One turn moves every row onto another: examples first, then more rows asked:
pimom: [ -3.5   9.1   1.6  -7.4  13.8 -20.5  40.6  24.8 -27.0  20.4  -0.8  -4.8
  24.8   0.5 -16.8  -9.9  -1.7   9.0 -25.0   8.3  22.2]
kofel: [ 15.6  20.3   2.5  15.0  41.4   6.7  23.5  25.8 -16.7  42.5  17.3  32.3
  38.9  -7.0  -2.1  30.0 -33.0  -8.6  16.4  17.1  -6.6]
vuzo: [ 11.0   5.7  16.6  20.4  32.2   9.3  11.7  22.9 -13.2  34.0 -22.8   8.2
  12.3 -20.7 -23.5 -17.6  -9.4  25.5  -3.0  37.6  14.4]
turo: [-13.3  11.9  12.3   7.2  47.5  -0.6  28.8   0.0 -41.4  12.9  -5.2  24.2
   8.6   4.1 -17.3   5.0 -16.4  19.7 -13.2   6.7  21.8]
Vifaf: [  7.4  -9.4 -13.2  14.4  16.2 -10.9  36.6  35.5 -15.5  48.6  12.8  39.4
  34.6 -29.5  18.4  13.9 -13.8  -1.1  16.1   8.2   7.2]
res: [ 31.9  -2.4  -9.5   6.8  41.3  18.0   8.2  31.7 -30.5  19.6   0.7  15.7
  19.9 -13.5  -7.7  23.6 -17.8 -18.1  -4.5 -20.5   4.0]
geb: [ 11.2   2.1  -2.3  11.4  24.6  -3.3 -10.6  29.7 -17.9  12.3 -10.1  27.8
  23.7 -44.9  -3.9 -30.5 -20.2  24.6  -5.6  12.0  -1.9]
Pido: [ 15.6   3.3  -8.5  -9.2  38.9 -12.5  31.9  36.6 -40.9  41.7  22.2   9.4
  36.0 -25.9  -3.3  34.3 -11.5  -8.1  -9.3  15.4   7.4]
tofel: [  2.1 -10.1 -18.5  19.0  19.3   2.2  18.0  29.3 -28.4  10.5 -13.4  33.3
  19.4 -15.5   0.0 -14.6  11.0 -19.8  25.1  19.2  14.3]
niti: [ 11.7  29.2  19.8   4.8  40.8  10.0  21.6  14.8  -7.5  22.4   6.3  18.5
   8.2  -3.7 -27.7 -19.4 -22.1  22.7   6.8  14.4  -0.9]
giz: [ 36.0   9.9   2.2   6.7  27.5 -18.6  -2.3   2.1 -14.9   5.1  10.8  34.3
  24.6  11.3  -0.4   9.2 -10.7   6.6  14.2  24.4  -0.8]
Bidu: [ -1.1   4.9  -6.9  13.7  24.3 -13.5   1.5  17.5 -38.5  22.7 -29.0  12.0
  42.7 -14.9 -14.0  -2.4  -6.5  18.2 -34.0  23.0  20.6]
lumu: [  5.8  15.3 -22.4 -11.2  47.6  -6.2  21.1  37.5 -43.4   3.8   7.9  17.2
  27.6  -6.2 -25.4   5.0  21.1   7.4   9.0   9.8  -1.8]
kefeg: [-11.6  19.2  -0.6  -0.1   8.3  -7.7  18.4  19.6 -11.8  -4.4  10.2  31.0
   6.0  -9.5  -3.2  -9.6 -29.1  11.5  -2.4  -9.8  -2.6]
tiza: [ 16.8  -6.8 -26.7  12.0  23.4  17.9  13.5  26.3 -21.6  40.4 -11.2  32.9
  19.6 -24.8  -4.0  26.4   9.2  22.9   5.8 -15.2  18.0]
fulil: [  6.5   5.0  -7.8  11.4  22.4   9.5  15.1  41.0 -18.2  48.3   3.7  15.4
  25.4 -39.0  -2.4  39.7 -12.1  16.0  10.5  39.2   7.6]
fod: [ 10.1   4.6  -8.7   7.1  -0.2 -28.8  27.0  25.1  -4.3  24.3  -0.8  20.2
  26.7 -14.6  -8.0 -32.8  -6.8   4.7 -14.6   5.9   2.1]
Gug: [ 10.9  -3.8  -1.9   3.0  22.2   7.1   0.5  33.9 -19.0   4.0   4.0   2.7
  23.7  -1.5  13.4  14.5   3.4  32.3   5.9  40.0  30.0]
Nerus: [  0.5  -2.5 -19.0  31.3  34.5  -7.4   4.6  14.2  -8.5  21.7  12.3   9.6
  55.1 -11.9   4.7  12.9 -28.6  10.0  25.1  -2.8  15.4]
fuf: [  0.9  -3.6 -23.8  15.0  31.0 -15.6   0.7   4.9 -18.3  18.2  21.2  -6.9
  18.9 -30.3 -16.7  39.3 -14.4   9.1   4.8  15.1  15.2]

fod -> vuzo
tofel -> Gug
fuf -> res
Where do these go?
geb -> Bidu
Pido -> kofel

